[[  2   6 -16 -28 -13 -20   6   5  10   2   9]
 [ -8  28   3  10   7  19 -16 -41 -38 -38  -9]
 [ 35  27 -27  -8 -15  -9  -2  -2  -8 -26 -13]
 [-13  -6  -9 -15 -12 -19  22  -5  15   6  16]
 [ 30  44 -14  -2 -18   2  -4 -17 -16 -35 -14]]
:
[[ 35  27 -27  -8 -15  -9  -2  -2  -8 -26 -13]
 [ 30  44 -14  -2 -18   2  -4 -17 -16 -35 -14]
 [  2   6 -16 -28 -13 -20   6   5  10   2   9]
 [ -8  28   3  10   7  19 -16 -41 -38 -38  -9]
 [-13  -6  -9 -15 -12 -19  22  -5  15   6  16]]

[[ 53  14   3 -25  14 -24]
 [-12 -19   2  22   2 -11]
 [ 33  19 -57 -29  -9 -26]
 [-45 -43  -4  19 -25  51]
 [-28 -19  -6   3 -40  15]]
:
[[ 53  14   3 -25  14 -24]
 [ 33  19 -57 -29  -9 -26]
 [-12 -19   2  22   2 -11]
 [-28 -19  -6   3 -40  15]
 [-45 -43  -4  19 -25  51]]

[[  5 -21  34 -39 -17  21 -18]
 [ 27 -47 -37 -23 -49  57 -12]
 [ 25 -50  -9 -23 -26  45 -15]]
:
[[ 27 -47 -37 -23 -49  57 -12]
 [ 25 -50  -9 -23 -26  45 -15]
 [  5 -21  34 -39 -17  21 -18]]

[[ -6  29 -54  35 -15  -5  12  33 -21   7  44  14  17]
 [  5  16 -20  27  -4  -3  10  31 -12  16  37  23  14]
 [-10   4  34 -37  20  10  14 -36 -22 -30  15  -7  -9]
 [-14   0 -15  16  26   1   2  31   7  -8  27  28  10]]
:
[[  5  16 -20  27  -4  -3  10  31 -12  16  37  23  14]
 [ -6  29 -54  35 -15  -5  12  33 -21   7  44  14  17]
 [-10   4  34 -37  20  10  14 -36 -22 -30  15  -7  -9]
 [-14   0 -15  16  26   1   2  31   7  -8  27  28  10]]

[[-15 -35 -25  14  -5 -30 -11 -23 -33 -22  -3 -24]
 [ 43  24   2 -39 -13 -21 -13   3 -12 -14 -25 -17]
 [-37 -20   7  40  12  24  14 -11  16  18  23  23]
 [-10   0 -32 -24  20  11 -16  58 -12  10   9  -4]
 [-20 -11  21  34   7  22  12 -32  19  27   9  30]
 [ -7   7  14   6  19  34  -1   3  18  48   3  39]]
:
[[ 43  24   2 -39 -13 -21 -13   3 -12 -14 -25 -17]
 [ -7   7  14   6  19  34  -1   3  18  48   3  39]
 [-10   0 -32 -24  20  11 -16  58 -12  10   9  -4]
 [-15 -35 -25  14  -5 -30 -11 -23 -33 -22  -3 -24]
 [-20 -11  21  34   7  22  12 -32  19  27   9  30]
 [-37 -20   7  40  12  24  14 -11  16  18  23  23]]

[[  5  11   9 -13 -21   7   4]
 [ -8  -4  15 -18 -35  24   1]
 [  1  11 -17  22  36 -16  10]
 [ 47 -24 -35  29  29 -27 -16]]
:
[[ 47 -24 -35  29  29 -27 -16]
 [  5  11   9 -13 -21   7   4]
 [  1  11 -17  22  36 -16  10]
 [ -8  -4  15 -18 -35  24   1]]
---
[[-53  -7]
 [-36  18]
 [-22 -37]
 [-19   8]
 [  4  -4]]
:
[ -7 -36]

[[-28   6  18]
 [-29 -18 -60]]
:
[ 18 -18]

[[  1  55  41 -24]
 [ 55  39 -26 -59]
 [ 55   6 -51 -43]
 [-19 -59 -26  38]
 [-60 -22  44  54]]
:
[-24 -26   6 -19]

[[-44 -35 -58]
 [ 28  -2  47]]
:
[-58  -2]

[[-10  13  11   6  -1]
 [-15  11  10   3   3]
 [-58   7  40 -24 -22]]
:
[-1  3 40]

[[ 25  26  58 -16  60]
 [-17 -19 -46   7 -44]]
:
[60  7]
---
[[ 29  16  18 -48  14]
 [ 44 -41  11 -34 -29]
 [-49 -15 -35  48  26]]
:
[[ 44 -41  11]
 [-49 -15 -35]]

[[-15 -46   0 -26  16]
 [ 29  11 -49 -50 -33]
 [-30   2  22   4  28]
 [-16   4  11  -5  19]]
:
[[ 29  11 -49]
 [-30   2  22]]

[[  8   6  48 -30 -43]
 [ 15 -32  -2  -3  40]
 [ -3 -21  26  35  13]]
:
[[ 15 -32  -2]
 [ -3 -21  26]]

[[ 0 16  9 32  0]
 [ 6 20 20 20 20]
 [16  1 10 52  0]
 [40  7 16  0 24]]
:
[[ 6 20 20]
 [16  1 10]]

[[-62 -52 -17  17]
 [ 18 -52 -54  -2]
 [  3 -52 -25  -2]]
:
[[ 18 -52 -54]
 [  3 -52 -25]]

[[ 41 -33  -2]
 [ 33  21 -36]
 [-15 -22  25]
 [-45  40   0]]
:
[[ 33  21 -36]
 [-15 -22  25]]
